Each path below is one point turned by a fixed rotation once a step. After each direction that follows a path, write how fast that rotation turns it, in degrees a step (0 if it stays still).
Each turn is a multiple of 5 degrees from 10 to 175, or 0.
Each row of a path follows its step; steps can be skipped.
path 1
step 0: [222, 44, -116, -49, 77, 55, -112, -125, 159, 89, 47, -110, 43, -97, -152, -319, 5, 204, 296, -52, -61, -27, -3, -295, 27, 17, -145, -44, -178, -94, -170, -81, -37, 31, -216, -140, -519, -154, -121, -98, -265, -24, -2, -143, 22, -175, -225, -81]
step 2: [-44, -306, 197, -334, -159, -138, 128, -159, -59, 69, -264, -109, 195, -11, 69, -178, -66, 23, 49, -174, -6, 202, 227, 129, 19, -115, -105, 242, -6, -120, -151, 257, 65, -337, -99, 159, -174, 29, -99, -339, -13, -86, 5, 180, -41, -11, -7, -32]
step 3: [-51, -28, -35, -134, 365, 137, -91, 60, -84, 156, 236, 88, -188, -146, 0, 219, 205, 174, 37, -141, 212, 51, -46, 182, -247, -133, -300, -7, -37, -213, -12, -137, -217, -151, 68, -172, 11, 146, -11, -99, 106, -363, 196, 156, -92, 56, -42, 155]
step 4: [-100, -96, 40, -253, 122, 99, 124, -27, -76, 121, 91, -26, -85, 246, 196, -219, 121, 199, 261, -73, -252, -137, -19, -151, -71, 5, -89, 297, -7, 22, 64, 76, -178, -141, 118, 182, 95, 30, 318, 204, -21, 210, -41, -46, 101, -434, -152, 94]
step 5: [242, -300, -204, -92, 173, 285, 108, 205, 9, -48, -81, -158, 59, -176, 27, -265, 61, -218, -258, -101, 105, 37, 83, -11, -169, 40, 6, -148, 75, 22, -42, -215, -238, 176, -39, -88, -207, 54, 342, -104, 45, 167, -232, 147, -100, 68, -11, 196]
step 7: [194, 30, 70, -89, -221, 160, 117, 2, 167, -96, 111, -42, 22, -150, 72, 200, -195, -151, 22, 36, 167, 24, 120, 151, -61, -267, 51, -195, -39, -27, -231, 97, -113, -114, 334, 208, -108, 108, 110, 108, 521, -62, 44, 148, 246, -151, -68, 29]
step 8: [-48, -98, -115, -216, -100, 210, -46, -147, -188, 199, 277, -80, -129, -250, -244, -124, -145, 115, 337, -94, 166, -141, -27, -253, 202, -51, 40, 37, 69, 134, -121, 144, 0, -100, -186, -381, -204, -44, -61, -135, 8, 44, 41, 118, 63, -223, 24, -141]
step 12: [-37, -13, -114, 30, -116, 228, 56, -27, -272, 111, 92, 6, -220, 232, 169, 159, 62, 0, 214, 209, 15, 63, 79, -255, 37, 56, -132, 49, 22, -145, 160, -34, 170, -63, -31, 228, 296, 148, 184, 33, 57, -10, -45, 68, 158, -452, -271, -232]
step 13: [112, -93, -37, -162, 123, 373, 163, 95, 148, -61, 214, -178, 161, -249, 272, -3, -5, -188, -144, -208, -106, 122, -131, -129, 59, -10, 85, -152, -83, -30, -261, -84, 65, -5, -56, 7, 16, 235, 109, -89, -140, 356, -228, 199, 6, 124, -4, -248]
Directions:
[38, 41, -58, -37, 72, -7, -30, 44, -40, 30, -10, -14, 5, 7, -149, -60, 1, 44, 10, 25, 35, -8, 28, -67, -7, 39, -50, -44, -57, 37, 42, -90, 22, -59, -12, -20, 20, 17, -72, 20, 3, -59, 47, 46, -54, 77, -32, -24]  130
[-50, 12, 16, -1, -53, 45, -40, 24, -35, -35, 54, -41, -97, -52, -66, -45, 19, -16, -2, 53, 15, -35, 83, 70, 61, -14, 73, -1, -32, 28, -14, 8, 38, 32, -16, -38, 43, 37, 68, 72, 95, 23, -46, 34, -37, -27, 52, -70]  20
[36, -35, -23, -45, -26, 4, 23, -44, -30, -77, -39, 3, 53, 10, -30, 144, -41, 24, 29, 25, 75, 127, 41, 34, 58, -23, 8, -17, 43, 11, -59, -32, -5, -24, -37, 28, 41, 2, -35, 36, -29, -51, -56, 33, -5, -46, -34, -72]  70
[35, 54, 82, 22, 42, 60, 93, 59, 6, -48, -35, 23, 49, 29, -39, -2, 0, -25, 0, -26, -63, -28, -65, 101, 31, -20, 12, -52, 5, -34, -24, -78, 13, -61, -94, -26, -59, 91, -10, 21, 25, 15, 46, -13, 14, -45, 37, 21]  175
[-19, 67, -4, 21, 89, 20, 8, -82, -80, -11, 39, 28, -40, -1, 37, 22, 27, -14, -21, -55, 30, -27, -52, 3, -25, -48, 93, 67, -6, 45, -86, -43, 58, -2, 0, -48, 31, -88, -42, 80, -65, -6, 29, 47, -33, 10, 12, 57]  140
[-34, 45, -4, 33, 17, -35, -39, -20, -39, -53, -53, 18, -1, -33, -39, -73, 63, -86, 37, 66, -8, 3, -28, 45, 6, -50, -38, 103, 33, -70, -38, 64, -92, -60, 23, -40, 38, 42, -14, -57, -66, -49, 28, 11, 2, 7, -21, -69]  45
[20, 39, -41, 23, -16, 37, 68, -16, -29, -11, 43, -99, 64, -54, -76, 3, 16, 30, 93, -19, -86, 12, -29, -20, -32, 74, 9, -8, -19, 32, -62, 9, -5, 73, 12, -3, 73, 32, 96, -30, -82, -41, -30, -45, -2, -11, 8, 51]  85
